Each row of M is roughly a mix of the hidden directions of one of several groups.
M, 124 rows:
[[ 21.1  -9.8   8.2  -2.1 -21.8 -27.5  40.2  29.9  -1.5 -19.0]
 [-18.5  -8.3  -2.0  -5.4  17.0 -19.6  43.0  13.3 -36.2 -16.1]
 [ -8.8   4.6 -29.0  47.8 -20.7   6.4 -27.8   6.5   4.0 -14.0]
 [-28.9 -11.5 -32.9  14.6 -39.7   4.8  14.9  19.9 -13.4  -7.8]
 [-37.5  -8.9 -38.3  22.5 -11.3 -19.7 -10.9  -8.2 -19.6 -13.1]
 [-16.3  13.9  27.2 -12.7  21.5 -28.6  17.1  -5.6 -41.7   4.1]
 [ -5.4   3.4  19.3   9.6  54.9   1.9 -31.7  -2.4  -6.2 -12.3]
 [ 49.7 -14.4   3.6 -10.7 -25.9  -7.0   3.5  28.5   9.4  16.8]
 [-15.5 -17.3  -0.7 -10.2  -8.9   3.1  56.4  20.1 -15.0 -13.4]
 [ 39.8  28.3  20.6  11.5  -2.1  10.6 -17.4  27.6  -0.2  24.3]
 [ -6.2 -26.2 -17.2 -15.7 -24.2  25.5 -37.4  13.4  12.8  21.8]
 [ 31.6  -1.3  35.8   6.3  25.4  -1.5  39.0  -8.1  12.8  -2.5]
 [-21.1  -3.6  13.6 -13.9  -2.4 -11.4  52.7  10.4 -22.1 -19.5]
 [ 20.9   4.5  22.7 -32.4   8.2 -11.0  44.4  18.6 -10.8   8.4]
 [-38.6 -27.8 -19.0   0.7  -7.0  -1.8  14.9  26.6  22.6 -24.6]
 [ 13.2  -9.2  20.4 -11.2  12.9  -7.0  51.7  24.1 -18.1 -10.9]
 [ 28.3   9.5 -34.9   9.1   3.9   3.1 -28.2  26.8  26.3 -17.3]
 [-45.5 -23.2 -23.4  17.8 -11.2 -26.5  -2.5   5.6   0.9 -19.6]
 [ 21.5  30.1  10.2  -4.3  43.9  29.0  -1.0  -1.6 -20.2  -7.5]
 [-24.2  11.3 -11.5   3.5  12.3  40.6  37.6  17.5 -15.7  -9.5]
 [ 28.1   6.3  25.8   6.8  53.4  -9.2   9.7  10.8   4.2  -4.2]
 [-28.7 -19.0 -40.7  14.3  -0.6   2.2 -40.5  -3.3  -0.8   3.9]
 [ 10.4   4.7 -31.4  -8.6 -46.9   9.6  33.2   7.5  -4.3   8.1]
 [-50.5 -23.7 -27.7  -5.3  -9.5 -11.9  13.1  -0.4  -2.0 -20.2]
 [-13.2   8.9  13.1 -18.7   5.2  14.5  49.3  19.2 -14.8 -26.2]
 [ 10.4  34.7  33.0  -1.0  34.0  18.8  -3.0 -16.9 -18.0  13.7]
 [ 34.4  26.7  26.2 -18.9  25.6   4.4  19.9   6.5  -9.7  24.1]
 [-14.7  17.9  -2.9  13.8  14.3   5.0 -38.2 -37.1 -20.1  22.7]
 [-38.9  -7.7 -15.1 -11.5 -49.3   3.1   0.0  16.5  -8.2  -3.2]
 [-25.8   5.8  20.2  20.3  48.6  15.1 -16.2   8.8  14.6  -8.0]
 [ 24.3  35.0  11.8  11.4  45.5  -2.7 -15.0 -11.4 -11.1   9.1]
 [-34.4  -9.5 -21.4  12.4 -32.6   1.2 -37.8 -15.1   7.8   6.7]
 [ 21.9  21.7  22.6 -11.2  31.7  -0.4 -13.3 -42.0   1.0  13.5]
 [ 10.1 -23.3 -31.1  16.1   5.7 -15.1 -47.9  11.6   6.1 -10.9]
 [ 27.5  14.6  30.4  16.2  35.0   4.2  -2.5  -1.7  26.8  24.4]
 [-16.4   9.1  25.5 -13.6 -27.3  10.9 -26.0 -20.6  31.0  24.7]
 [ 39.4  23.0  21.0 -12.8  29.0  -8.3  24.9   6.4 -17.6  12.5]
 [-30.2 -22.0 -30.7   1.6  -9.8 -10.3  26.2  12.1 -28.4 -23.2]
 [ 39.6  23.7   6.5   4.0  32.8 -13.9  -4.1  19.8 -29.1  -2.9]
 [  5.2   6.0  14.6 -14.4  -6.6  41.3 -40.7  -2.3  20.7  19.8]
 [ 17.0  -2.8  -4.6  -0.2 -20.6 -42.1  34.4  22.9  12.7 -18.3]
 [ 28.5 -15.3  10.0  -1.5  -2.7 -37.2  43.2  16.9   2.5  -4.4]
 [ 15.7 -25.5   0.2 -19.8  -2.1  11.1 -35.9  -0.5  37.4  24.8]
 [-25.4 -24.1  -2.9  -3.4  12.8 -28.4  24.4   3.2 -19.5 -39.0]
 [ 38.1  24.1 -16.1 -11.8   2.4  32.3  23.7  16.8 -19.9  -0.5]
 [  3.8   4.9  18.7   4.1 -18.2  17.0 -32.9 -29.7  32.6  25.9]
 [-30.1   4.6   4.9  -0.2 -20.7  33.4 -22.9 -21.2  28.9  20.5]
 [-34.5   8.3 -24.6  16.8   5.4  -7.5 -10.2   9.5 -40.6 -25.3]
 [-44.5 -21.0   0.9  -1.2 -20.0   0.2  -3.1 -41.8   9.7   6.6]
 [  0.2  -4.8 -29.6   9.1 -41.8  19.2 -35.6   9.1  16.4   0.4]
 [-39.2   9.7  10.1   1.7  -8.2   3.1 -13.6 -46.5  10.0  21.3]
 [-48.4 -29.1 -27.1   4.7 -14.4  -7.1  11.1 -13.0  -5.1 -14.1]
 [ -8.5 -14.6 -14.4  11.2  41.1  -7.2 -38.0  -2.6  -2.1 -30.1]
 [-24.9  -4.2  15.1 -32.1  -2.7  -1.5  48.5   2.5 -15.0 -14.9]
 [-35.0   8.6   4.0  13.9  44.6  13.4 -29.4  -8.8  -9.8  -2.0]
 [-27.9 -22.1 -21.6   5.6 -46.0 -22.2  14.2   3.8  11.3   1.4]
 [ 10.0 -25.8  -4.9 -31.4 -32.2 -26.2  -5.9 -11.2  22.6  23.5]
 [ 18.6   0.5  -7.5  -6.2  -2.5 -30.0 -40.1 -36.9  13.0  15.4]
 [-15.8 -23.5   2.6  10.1  25.5 -30.1  19.7  -2.5  -9.8 -42.0]
 [ 41.3 -11.2  31.7 -22.1   8.7  -8.6  15.5  14.3  25.5  12.0]
 [-11.4   7.7 -19.0  29.9 -20.1  -7.0 -49.5   1.9  -7.3 -17.7]
 [  2.3   9.6  18.1   2.2  34.6  29.1 -37.7 -16.7  11.1  20.6]
 [ 18.6   2.7 -15.7  18.3 -20.8  19.4 -45.9  -5.8  26.8  11.2]
 [ 26.2  -9.0   6.5  -3.1  -9.6  38.5  12.9  18.6  21.8  36.6]
 [-28.6 -21.0 -35.0   9.4  -8.6  -5.1 -39.9   0.6 -12.1 -17.4]
 [  7.1   3.5  -9.0   2.4 -18.8 -30.9  38.4 -10.3 -13.8 -38.6]
 [-48.6 -10.0 -20.1   0.9 -28.6 -11.5  -9.6 -20.6   4.9 -19.1]
 [-11.1  -1.7 -41.2 -11.6  -2.3 -35.2 -24.4  -2.7   9.7 -28.7]
 [ 29.4   9.0  28.7  -4.3  15.0  24.6  -3.7 -22.8   9.6  38.4]
 [  2.8  21.7  -5.4  22.2  33.2 -24.4 -30.1 -19.6 -11.7 -24.5]
 [ 46.1  21.5  18.9  -1.2  39.6  -5.1   4.2  11.4  -5.5   0.7]
 [  0.6 -21.4  17.7 -15.2  -1.5 -12.3  53.5  19.6  -5.1 -16.8]
 [ -5.5  13.7  33.3 -10.9   5.8 -11.6  11.7 -50.1  15.5 -14.6]
 [ -2.9  -1.9 -38.1  15.5 -26.1  15.1 -42.0   6.7  14.4   9.3]
 [-21.7 -15.2 -30.9   4.4 -22.4   6.6 -48.9  -3.3   9.8   2.6]
 [-19.0 -14.7 -31.5   4.8   6.3  -2.5 -54.3   6.1  -7.5  -5.9]
 [ -5.3  30.5  -8.0   9.7  20.5   4.8  34.2   0.1 -27.1 -35.5]
 [ 51.5 -11.0 -23.2  12.2   5.9 -15.5 -30.8   2.1  -5.0   2.1]
 [ 14.0  24.2   4.4  -4.5  27.8  11.9 -39.1 -28.7  -1.8  25.1]
 [-19.6 -15.9  -8.7 -14.2  28.5 -19.5  39.3  -5.4 -16.8 -27.5]
 [ 30.4  -4.1  -2.4   1.2  25.8  19.6 -39.0  26.2  -5.2  21.9]
 [ 39.2  23.4  34.2  13.0  24.1   1.0   0.4   5.8  -8.0  24.9]
 [-34.4 -17.4 -18.8   8.6 -40.6  10.1 -27.4  -2.7  -3.6  17.0]
 [  7.8  -4.8 -17.0   0.1 -21.9 -18.3  44.0  22.0  -9.2 -31.9]
 [-27.0 -10.9 -47.3  14.5 -32.8  -2.9  -7.3   4.6 -12.4  10.4]
 [-34.7 -11.9   3.7 -30.3 -37.2   9.4  28.2   7.2   7.9  -7.6]
 [ 27.0 -26.5 -37.7   8.5  -7.2 -19.5 -31.2  13.8  -6.2 -12.6]
 [-29.9  -9.0  -8.4  23.7 -22.1   8.7  16.9  43.3  11.0  16.4]
 [-16.7  14.9   8.0 -15.1 -31.8  18.8  18.5 -34.9  18.4  25.8]
 [-11.6 -27.6 -25.0   7.2 -18.7 -32.8  11.1  -2.7 -15.6 -36.7]
 [-41.5 -16.6 -20.8  -2.2 -34.9 -19.5 -13.9   6.8  -9.6 -18.7]
 [-39.8 -17.0  -8.5  -3.2 -34.2   5.6  21.1  26.8 -13.3 -14.7]
 [ 32.2  37.5  23.5  -6.7  18.1  14.3   2.9  -8.3   3.4  32.6]
 [ 38.4  16.7  47.1 -10.0  20.3   3.9   6.2   5.0  -0.2  12.4]
 [  8.1  13.0  21.0  -8.8  46.7  39.3   7.1   3.4   9.5   8.9]
 [ 16.2  -9.2  38.6  -2.3  -4.0  -0.2   6.5 -29.7  -1.9  44.0]
 [-16.0   2.1   0.6  -1.9 -53.8  19.5 -22.3   7.3  16.9  18.4]
 [ 24.2  -6.2 -33.6  19.5 -25.5  22.3 -33.2   6.4  16.9  -3.4]
 [-27.2  10.6 -18.3   0.2 -29.5 -25.8   0.6 -12.2 -26.5 -33.8]
 [ 42.0   7.9  22.2  -1.5  47.7  -8.1   2.8   2.2   0.0   6.8]
 [ 36.6  17.7   2.0   6.0  10.4  19.2 -43.7   4.8  24.6   3.3]
 [  3.0  22.9  -1.6  26.9  12.8 -28.1  16.3 -24.9 -34.1 -21.6]
 [-35.1  -8.6 -28.1  23.3 -17.0 -10.2   1.2 -27.4 -25.4  17.1]
 [-20.3  30.8  -4.9  -1.2  -9.2  15.3  49.8  -5.2 -20.5  -8.9]
 [ 18.5  -2.1   6.1  -3.8  41.8 -12.8  40.0   5.0 -22.3 -16.7]
 [ 15.2  12.4  32.6 -20.6   8.1   7.6  49.8   3.6 -10.0  11.9]
 [ 49.4   6.2  16.4   2.0  36.0   9.9  19.4   3.3  13.5  -0.7]
 [-23.7 -21.9 -40.7  28.4 -23.9   1.6 -14.4  18.3   1.3  10.3]
 [-17.5 -16.5 -38.6  11.7 -27.9  14.4 -20.3  14.1  29.2  -8.1]
 [-17.5  -8.0   5.7  12.7  34.0 -11.0 -18.5 -39.6  30.0   8.0]
 [-58.0  -9.3 -17.3   0.4 -13.7   2.8   9.6  -4.4 -24.2  -8.9]
 [  7.3  18.3  22.8  12.2 -12.8   8.4 -41.0 -14.5  18.6  34.5]
 [  2.7 -12.4 -35.5  35.9 -26.4 -23.5 -20.4  -7.7  -3.2  16.4]
 [ 29.8   0.3 -23.2  16.3  22.5 -14.5 -28.8   7.6 -34.4 -15.7]
 [-31.6 -16.9  -6.8 -33.4 -32.8 -25.6  17.3  -4.1  -6.4 -13.6]
 [ -6.3  11.3  11.7 -26.7 -23.5  -0.7   4.2 -46.8  23.2  20.2]
 [ -9.4  -0.4  21.3 -21.5  -1.8  33.4  44.6  24.1  -3.5  -3.1]
 [ -4.7  -4.2   4.0  14.5  21.6 -43.9  23.8   2.0   5.2 -38.2]
 [ -4.6  -2.8 -11.1  15.5  46.5  -6.2 -28.9   4.2 -18.6 -30.3]
 [  9.0   3.5   9.7 -12.7  37.9  32.3 -35.6 -16.4  18.0   5.6]
 [-16.1  -3.6   1.7  -0.6  43.2 -30.6   1.6 -33.8 -19.7 -10.8]
 [ 26.1  -8.5  28.5  11.0  47.1 -10.0  11.0 -14.5  16.3 -10.7]
 [ -9.8 -15.0 -33.5  16.3   5.5 -28.9 -38.2  -4.4  -4.7 -25.4]
 [ -9.5  15.7   9.3   8.1  32.3  15.2 -41.6 -26.3 -10.9  20.3]]

One row of each group comes first, with its name. Which group is each row after those in?
[-25.7   8.0  -6.3   6.8  31.3  18.7  23.3  34.5 -14.4 -25.3]  F
[-47.4 -12.5 -21.9  -6.2 -35.7   8.6 -19.7   3.2   6.0  -2.7]  Z
[ 16.0  19.2  49.3 -17.6  23.0  -0.6  13.4 -12.9  12.3  18.2]  E
[ 49.9 -10.3  19.2 -10.6 -16.0  -8.0  -0.5  13.1  28.2  18.9]  H

[ 30.2  23.0  19.2 -13.7 -29.0  10.8  25.2  -8.9  -2.8  32.3]  F
[ -9.0   7.9 -14.8 -10.5 -24.7  27.8 -39.9   9.0  11.8  32.5]  Z
[-46.3 -17.3   6.0  -6.2 -13.1  -7.9 -39.4 -18.3  -6.5   5.9]  H
[-27.6 -28.1 -29.7   8.3   2.1 -13.4 -38.7   2.1  -3.1 -22.8]  Z
[ 37.5 -25.9  17.1 -15.9   8.3  -6.0  -1.1  30.6  29.3 -14.1]  F
[ 15.5 -10.3 -20.2   0.9  25.0  -6.2  38.0  25.0 -20.4 -28.6]  E
[ 28.0  13.3  31.3 -17.2  18.4   2.9  40.4  21.1  -7.4   0.8]  E
[-41.9 -23.4 -18.9 -23.4 -27.2  -5.5  24.5  -4.7  -7.5   8.1]  H
[-33.0 -13.4 -27.0  20.1 -26.8  -0.1 -36.2 -14.6   6.8   5.7]  E
[ -8.4 -31.4 -36.3   7.1  11.7   3.4 -33.2  28.8   8.5 -12.2]  F
[ 49.9  -1.4   6.6  -4.6  35.9 -11.1 -20.2   7.6  10.1  13.5]  Z
